In each game, the first row plays the second. By how much does the first row win? 10 means about a draw, 20 a big win and 0 a big loss. Wins can go round in a circle. Each row has two weighted sums of its numbers, A and B, taken from their middle values. A row wins by its A times the other's B, less its B times the other's A.
(-0.32 1.47 1.28 -0.30 0.33 0.14 0.55 -1.38 0.33 -0.26)
(1.16 -0.18 -0.44 -0.34 -0.54 0.59 -0.47 -0.89 0.59 -0.44) 8
(-0.69 0.11 0.28 -0.01 1.30 -1.13 1.33 -0.23 -0.01 -0.46)
(-0.28 0.82 -2.72 -1.67 -2.98 2.14 -0.08 -0.54 -0.39 -0.96) 6
(0.37 0.54 0.38 0.17 0.22 0.50 0.09 0.73 0.43 -0.24)
(-0.39 -0.37 1.83 0.91 1.42 -0.86 -0.88 -1.53 0.33 1.85) 9
(0.72 -0.32 1.70 0.74 2.14 -1.09 0.11 -1.51 0.85 -0.06)
(0.51 -0.13 -0.35 -0.76 -0.70 1.51 -0.30 0.96 -0.08 -0.10) 14
(-0.50 1.14 0.64 0.46 1.30 0.14 0.91 0.09 -0.44 -0.69)
(-0.57 -1.75 -1.92 -0.69 -1.14 -0.69 -0.33 0.42 -0.88 0.34) 12
(-0.60 -0.01 0.64 0.69 1.05 -1.73 1.07 -0.46 0.28 0.43)
(0.10 -0.82 0.73 0.68 0.52 -0.47 -1.80 -0.54 0.43 1.62) 12
(-0.66 -0.20 -0.07 0.60 1.42 -0.98 1.85 -0.38 -0.06 0.18)
(-0.09 -1.01 -0.31 0.03 0.81 -1.80 0.85 -0.37 -0.23 0.28) 9
(0.58 -0.97 0.74 1.01 -0.57 -1.37 -1.11 0.99 0.47 1.94)
(-0.97 -1.53 0.27 0.76 -0.67 -0.89 -2.13 0.05 -0.53 2.05) 7
(0.35 0.08 0.62 0.50 1.15 0.40 0.42 0.66 0.24 -1.49)
(0.76 0.88 -0.68 -0.60 -0.18 1.98 0.12 1.39 -0.09 -1.98) 9
(0.43 0.09 0.93 1.42 1.18 -0.98 0.48 0.36 1.10 -0.10)
(-0.29 1.03 -0.64 -0.24 -1.09 1.81 -0.20 -0.48 -0.11 -0.53) 6
(0.32 -0.14 -1.25 -0.82 -1.31 1.47 -1.21 1.10 -0.30 -0.65)
(0.51 0.40 0.31 0.57 0.06 0.18 0.26 1.86 0.75 -1.25) 11
(0.65 0.60 -0.60 -0.60 -0.21 0.32 -0.16 -0.33 0.52 -1.17)
(0.93 0.23 1.62 0.72 1.39 -0.90 0.77 -0.10 0.81 -0.07) 9
(-1.14 -0.97 0.29 0.88 1.63 -2.02 0.93 -1.06 -1.11 1.31)
(0.31 0.20 1.40 -0.54 0.50 -0.04 -0.62 -2.23 0.84 0.62) 10
(0.36 0.07 -0.37 -0.69 0.89 -0.74 -0.11 -1.73 1.11 -1.19)
(-0.20 -0.89 -2.20 -1.07 -0.65 -0.03 -0.01 0.85 -1.32 -0.37) 6
(-0.25 0.27 -0.32 0.08 0.63 -0.58 1.38 0.53 0.09 -0.93)
(0.03 -0.17 -0.37 0.53 -0.80 1.37 0.08 1.32 -0.10 0.19) 9
(-0.47 0.95 -0.21 0.09 -0.32 0.77 -0.59 -1.04 0.99 -0.81)
(-0.53 -0.58 -0.80 -0.28 0.04 -1.22 0.93 -0.46 -0.11 0.06) 6
(-1.68 0.01 -1.06 -0.16 -0.19 1.14 0.39 0.63 -1.34 0.20)
(0.13 1.09 -0.39 0.10 0.85 0.71 1.19 1.70 -0.56 -1.92) 8
(0.91 -0.27 1.17 0.69 1.53 -0.83 -0.25 -1.88 0.99 0.42)
(0.85 -0.44 -0.61 0.49 0.80 -0.31 1.44 0.98 0.14 -1.12) 12
(-0.29 0.75 0.92 0.02 0.11 0.56 -0.36 -1.40 0.38 0.57)
(1.83 -0.20 0.39 -1.12 0.83 -1.46 -0.33 -2.17 1.46 -0.72) 14
(-1.12 -0.94 -0.43 -0.27 -2.26 0.98 -1.74 0.57 -1.45 1.18)
(0.05 -0.13 -0.36 0.35 -0.78 1.43 0.06 1.85 -0.37 0.32) 8
(-0.36 0.29 -0.18 -0.32 -0.55 1.59 -0.76 0.36 -0.15 0.80)
(0.61 -0.71 0.45 0.48 -0.19 -0.38 -1.41 0.02 0.78 0.66) 10
(-1.44 1.29 -0.15 0.62 1.17 0.35 0.67 1.32 -1.23 -1.15)
(0.18 -0.50 -1.17 -0.53 -1.76 0.67 -0.70 1.27 -0.53 0.06) 11
(-0.55 1.25 0.52 0.61 -0.48 1.67 0.68 0.24 0.50 -0.50)
(-1.48 0.98 -0.42 -0.21 -0.03 0.91 0.36 1.19 -1.52 -0.45) 17
(-0.50 1.53 0.80 0.34 -0.50 1.67 0.69 0.07 0.41 -0.07)
(-0.64 -1.63 -1.72 -0.78 -1.27 -0.60 -0.71 0.84 -1.52 0.46) 4
(-0.45 0.26 -0.24 1.10 0.86 -0.47 1.48 -0.34 0.35 0.31)
(-0.44 -0.88 -1.30 -0.80 -0.23 -0.36 0.48 0.43 -1.10 -0.10) 4
(-1.03 0.56 0.02 -0.12 0.06 -0.14 0.51 -0.64 -0.80 0.21)
(0.27 0.34 -1.37 -1.35 -1.10 -0.01 -0.70 -1.07 0.33 -0.67) 8
(-0.58 -0.02 0.23 0.14 -0.34 1.19 0.09 0.52 0.09 0.25)
(-0.25 -0.80 0.26 -0.91 -2.24 0.20 -1.30 -0.42 -0.84 2.16) 10
(-0.90 -0.05 -0.84 -0.63 -2.93 1.44 -0.74 0.67 -0.91 1.12)
(-0.05 1.48 -0.88 -0.37 -0.15 2.46 0.79 0.11 -0.96 -1.41) 7
(-0.21 0.94 -0.33 0.60 0.73 0.46 1.31 1.10 -0.40 -1.49)
(-0.66 -0.67 -1.08 -0.33 -0.34 -0.58 0.98 -0.77 -1.11 0.69) 10
(0.93 0.98 1.36 0.76 0.37 -0.06 0.74 1.08 0.79 -0.72)
(0.47 -0.41 -1.20 -0.64 0.06 -0.87 1.43 0.25 -0.21 -0.36) 13
(1.41 -0.94 0.80 -0.31 0.92 -2.04 -0.63 -1.49 1.28 0.16)
(-0.05 -0.92 -0.70 0.07 0.78 -1.78 1.39 -0.93 0.18 0.39) 12
(-1.13 -0.30 0.40 0.72 1.12 -1.59 0.99 -0.33 -0.11 0.90)
(0.13 1.26 -0.02 0.34 0.72 0.71 1.65 -0.36 0.41 -0.87) 9
(-0.91 -0.69 -1.86 -0.17 -0.90 -0.01 0.65 0.10 -0.85 0.35)
(-0.79 0.32 -0.14 0.86 1.30 -0.15 1.67 0.31 0.06 -0.55) 14
(-0.63 -0.21 0.93 1.19 -0.28 0.04 -0.62 0.10 0.32 1.03)
(1.32 0.49 0.08 -1.06 0.04 -0.59 -0.23 -2.60 1.73 -1.05) 8
(-0.70 0.90 0.31 0.58 1.64 -0.56 1.77 -0.20 -0.10 -0.40)
(-1.31 -0.81 -0.14 -0.08 0.03 -0.59 -0.28 -0.27 -1.93 1.87) 15
(-0.36 -1.25 -0.55 -0.36 -1.35 0.49 -2.19 0.11 -0.68 1.37)
(-0.75 -0.58 -1.75 -1.09 -0.97 0.06 0.39 0.72 -1.17 -0.72) 10
(-0.63 -0.37 0.62 -0.12 -0.16 -0.16 -1.68 -0.12 -0.75 1.00)
(0.05 0.23 -1.38 0.06 0.34 0.69 1.52 1.62 -0.41 -1.10) 13
(1.62 1.19 -0.74 -0.77 -0.61 1.01 0.52 0.42 0.27 -1.54)
(-0.03 1.02 -2.00 -0.13 -0.01 1.99 1.90 0.77 -0.84 -1.86) 15
(0.40 0.44 0.31 0.60 0.45 0.03 0.09 0.73 0.51 -0.27)
(0.67 -0.37 0.35 0.59 0.04 -0.81 -0.31 0.51 0.69 0.25) 10
(-0.13 0.08 -0.06 0.26 -0.84 1.34 0.30 0.51 -0.39 0.55)
(-0.78 0.59 -1.69 -0.61 -1.01 1.53 0.85 1.46 -1.17 -1.14) 9
(-0.45 0.29 -1.48 -0.62 -0.58 0.73 0.19 1.71 -1.00 -0.37)
(-1.35 -0.69 -1.47 -0.29 -1.11 -0.08 -0.46 0.54 -1.62 0.72) 11
(0.38 -1.39 -1.11 -1.30 -2.72 0.19 -2.03 1.20 -1.12 1.31)
(1.18 -0.06 -0.07 -0.31 -0.55 0.93 -0.27 2.08 0.44 -1.17) 10
(0.41 0.45 1.15 0.62 0.50 0.50 0.22 -0.91 1.48 -0.05)
(-0.35 0.38 1.12 0.89 0.54 1.03 -0.29 0.25 0.06 0.37) 12
(0.99 0.09 2.62 0.31 1.74 -1.20 0.71 -0.88 1.23 0.00)
(0.35 0.35 -1.72 0.09 0.12 0.98 1.55 0.65 0.01 -1.31) 15
(0.05 -2.04 0.32 0.68 -0.39 -1.84 -2.51 1.04 -0.38 2.66)
(-0.23 1.08 0.75 0.86 -0.27 1.60 0.81 0.66 0.46 0.02) 6
(-1.08 -1.00 -1.30 0.02 -1.24 -0.52 -0.57 0.92 -0.89 0.86)
(-0.49 0.30 0.59 0.85 1.09 -0.32 1.36 -0.53 0.01 -0.32) 12
(-0.30 0.92 0.30 0.01 -0.62 1.71 0.68 0.82 -0.14 -0.38)
(1.02 -0.58 -0.56 -0.01 -0.68 0.48 -1.14 0.02 0.40 0.55) 9
(1.84 0.31 -1.16 -1.08 -0.54 0.31 -0.38 -1.10 0.88 -1.52)
(0.61 -0.20 1.34 0.93 1.33 -1.10 -0.57 -2.25 1.36 0.30) 13
(0.23 1.64 -1.14 -0.29 0.38 1.60 1.66 -0.13 -0.65 -1.65)
(-0.10 -0.04 -0.65 -0.01 0.30 -0.86 1.31 -0.40 0.09 -0.35) 10
(1.68 0.43 -0.06 -0.41 0.78 -0.63 0.00 -1.70 1.16 -1.30)
(1.16 0.76 0.24 0.19 -0.57 1.24 0.44 -1.05 0.55 -0.09) 11
(0.49 -0.30 -1.27 -0.17 -0.14 0.01 0.99 2.06 0.06 -1.50)
(-0.75 0.74 -0.54 -0.50 0.42 0.87 0.40 0.58 -1.06 -0.97) 6
(-0.48 1.04 -0.76 -0.39 0.53 1.68 1.70 1.37 -1.04 -2.24)
(0.19 0.31 2.72 0.78 2.13 -1.40 1.35 -1.41 1.13 0.47) 5
(-0.35 -0.15 2.13 1.21 1.10 -0.57 0.24 -0.63 0.18 1.16)
(-0.12 0.60 0.54 0.09 0.53 0.06 -0.16 0.97 0.24 -0.76) 12
(-0.38 2.00 0.67 0.36 -0.32 1.39 0.95 0.35 0.39 -0.92)
(1.33 0.79 -1.34 -1.26 0.00 0.82 -0.18 -0.92 0.78 -2.28) 7
(-0.56 1.13 0.98 1.44 0.54 1.41 0.86 0.92 0.70 -0.10)
(0.32 0.33 2.50 1.00 1.82 -1.11 0.96 -0.72 0.78 0.19) 19
(-0.19 0.64 1.03 0.09 0.27 0.23 0.54 1.65 0.27 -1.14)
(0.35 0.74 -0.79 -0.78 -1.35 1.60 -0.27 0.03 0.61 -1.11) 9
(1.04 0.09 -0.12 -0.27 0.79 -0.84 -0.07 -1.61 0.98 -0.75)
(0.53 0.11 1.35 0.88 0.56 -0.98 0.02 -0.29 1.33 0.20) 10
(-0.02 0.18 0.44 0.21 0.26 -0.16 -0.04 0.60 0.49 -0.05)
(-0.63 -0.61 -1.57 -1.01 -1.34 0.52 -0.81 0.74 -1.83 0.03) 11
(-0.62 1.42 0.59 0.09 1.21 0.30 0.66 -0.68 0.03 -1.09)
(-0.16 0.77 -0.30 -0.15 0.73 0.46 0.90 0.09 -0.73 -0.63) 14
(-0.72 0.30 0.81 0.49 -0.16 0.86 -0.12 0.07 -0.23 1.02)
(-0.88 0.04 0.25 1.32 1.33 -1.18 1.99 -0.31 0.35 0.25) 7
(-1.07 0.18 0.93 1.16 1.40 -0.71 1.03 -0.03 -0.51 0.26)
(0.33 -0.51 -0.44 0.01 0.24 -0.27 1.15 2.62 -0.22 -1.23) 12
(-0.13 -0.02 -0.43 -0.72 -1.47 0.38 -0.66 0.89 -0.35 0.35)
(-0.17 0.67 -0.89 -0.58 -1.05 0.68 0.01 0.38 0.02 -0.35) 10
(1.23 0.32 0.08 -0.79 0.49 -0.89 -0.22 -2.09 1.65 -0.94)
(0.72 0.61 -0.38 0.35 0.88 0.28 2.13 -0.34 1.06 -1.27) 10
(0.29 -0.96 -0.97 -0.80 -0.11 -0.70 0.36 0.15 -0.09 -0.26)
(-0.11 1.27 -0.56 0.22 0.56 1.04 0.73 1.54 -0.67 -1.81) 6
(0.63 -0.42 0.99 0.51 0.79 -1.10 -0.58 -1.45 0.47 0.83)
(-0.14 -1.16 0.19 -0.30 0.50 -1.39 -1.89 -0.97 0.03 1.08) 11
(0.01 -0.98 -0.96 0.24 0.52 -1.52 0.91 -0.84 0.27 0.38)
(1.47 -1.36 0.27 -0.05 -0.34 -1.22 -1.14 0.82 0.68 0.98) 5
(0.65 -0.03 1.74 0.45 1.09 -1.37 0.51 -0.31 1.32 -0.26)
(0.41 0.27 1.93 -0.05 0.40 -0.70 0.25 -1.39 0.64 0.59) 10
(-0.69 0.82 -0.07 -0.28 0.49 0.31 0.44 0.61 -0.65 -0.60)
(0.24 -0.21 -0.37 -0.12 -0.95 0.33 -1.05 1.61 -0.24 -0.13) 12
(-0.13 -1.21 -0.36 -0.68 -2.05 -0.21 -1.58 0.32 -0.79 1.58)
(-1.24 -0.93 -0.49 -0.07 0.02 -0.58 -0.53 0.25 -1.44 1.40) 9
(0.47 -0.41 1.84 0.84 1.76 -1.55 -0.22 -1.85 1.09 0.75)
(0.47 0.10 2.05 0.00 0.30 -0.91 -0.63 -2.62 1.11 0.64) 8
(0.04 0.70 -0.47 0.00 0.63 0.38 0.95 1.72 -0.86 -1.42)
(-0.06 1.09 1.78 0.94 1.13 0.67 0.85 0.18 0.24 0.28) 3
(-1.14 -0.82 -1.07 -0.32 -0.29 -0.53 0.69 -0.05 -1.38 0.36)
(0.32 0.06 1.71 0.69 0.89 -0.53 -0.61 -1.94 0.97 1.11) 12
(0.02 0.35 0.25 0.41 0.29 0.14 -0.25 0.83 0.14 -0.17)
(0.96 1.09 -1.86 -1.59 -0.67 2.15 -0.08 -0.81 -0.55 -2.45) 13
(-0.46 -0.52 -0.03 -0.24 -1.37 0.87 -0.90 0.86 -0.94 1.29)
(0.33 -0.20 2.57 0.90 1.94 -1.64 -0.39 -2.07 1.79 0.56) 9
(-1.09 0.45 -0.76 -0.54 -0.15 0.52 0.15 0.08 -1.37 -0.57)
(-0.85 -0.72 -2.11 -1.41 -1.32 0.40 0.28 0.35 -1.30 -0.54) 12
(-0.03 -0.57 0.19 0.05 -1.20 1.54 -0.40 0.92 -0.74 1.06)
(0.44 -0.68 1.20 0.90 -0.14 -0.73 -0.55 0.47 0.05 1.51) 8
(-1.42 -0.09 -0.68 0.07 -0.06 0.83 -0.17 0.87 -1.63 0.53)
(1.16 0.84 -0.57 -0.50 -0.67 1.36 0.68 1.40 0.13 -1.84) 11
(-0.62 -0.81 -0.23 -0.27 -1.51 1.20 -1.04 1.79 -1.38 1.14)
(0.06 0.67 -0.85 -0.41 0.44 0.69 0.97 1.28 -0.63 -1.56) 8
(0.62 0.04 -0.41 -0.74 -1.35 1.01 1.11 1.56 0.11 -0.86)
(-0.16 -0.17 0.42 0.35 0.83 -0.43 2.00 -0.81 0.53 -0.12) 15
(0.23 1.04 0.56 0.38 -0.51 1.32 0.39 0.37 0.13 -0.48)
(-0.82 1.54 0.96 0.41 -1.37 2.01 0.88 1.22 0.42 0.23) 9
(1.17 -0.02 1.24 -0.16 1.72 -2.48 0.16 -2.36 1.52 -0.10)
(1.11 0.63 0.57 -0.22 0.34 -0.20 0.08 -0.66 1.44 -0.67) 9
(-0.05 0.76 -1.82 0.49 0.61 0.99 1.73 1.61 -0.27 -2.03)
(-1.16 0.25 0.57 0.65 1.13 -0.39 0.99 -0.21 -0.48 0.07) 13
(-0.38 -0.33 1.07 0.98 -0.46 -0.10 -0.15 0.49 -0.24 1.41)
(0.40 -0.87 0.32 0.25 0.25 -1.63 -2.09 -1.11 0.84 0.94) 11
(-1.13 -1.22 1.04 0.26 -0.13 -0.59 -1.26 -0.03 -1.51 2.39)
(0.03 0.37 1.12 0.72 -0.12 0.35 0.04 -0.37 1.29 -0.14) 6
(-0.04 -0.67 -1.20 -0.40 -0.01 -0.25 0.45 0.17 -0.83 0.15)
(0.72 0.50 -0.48 0.03 0.10 0.08 1.67 2.27 0.16 -1.61) 9
(-0.67 0.21 1.17 0.50 -0.33 0.02 -0.33 -0.38 -0.08 1.23)
(0.63 -0.16 0.14 -0.98 0.17 -0.59 -0.83 -0.81 0.51 -0.12) 15
(-0.57 1.00 0.38 0.36 -0.41 1.02 -0.62 0.16 -0.21 0.02)
(1.47 -0.20 0.40 -0.14 0.90 -1.37 0.02 -1.37 1.18 -0.79) 12
(-0.97 -1.06 0.49 0.25 -1.16 1.14 -1.43 0.79 -0.33 0.85)
(-0.35 -1.53 0.47 -0.71 -1.60 0.06 -1.45 0.52 -1.08 2.48) 3
(-1.16 -0.88 0.18 0.73 -0.87 0.38 -1.39 -0.48 -0.05 1.86)
(1.15 0.24 -0.87 -1.05 0.02 0.00 -0.96 -1.70 0.64 -0.99) 5
(-0.56 0.97 0.56 0.11 1.06 -0.28 0.61 -0.26 -0.07 -0.60)
(0.79 0.19 -0.94 -0.68 0.33 0.18 0.05 -1.30 1.21 -1.71) 7
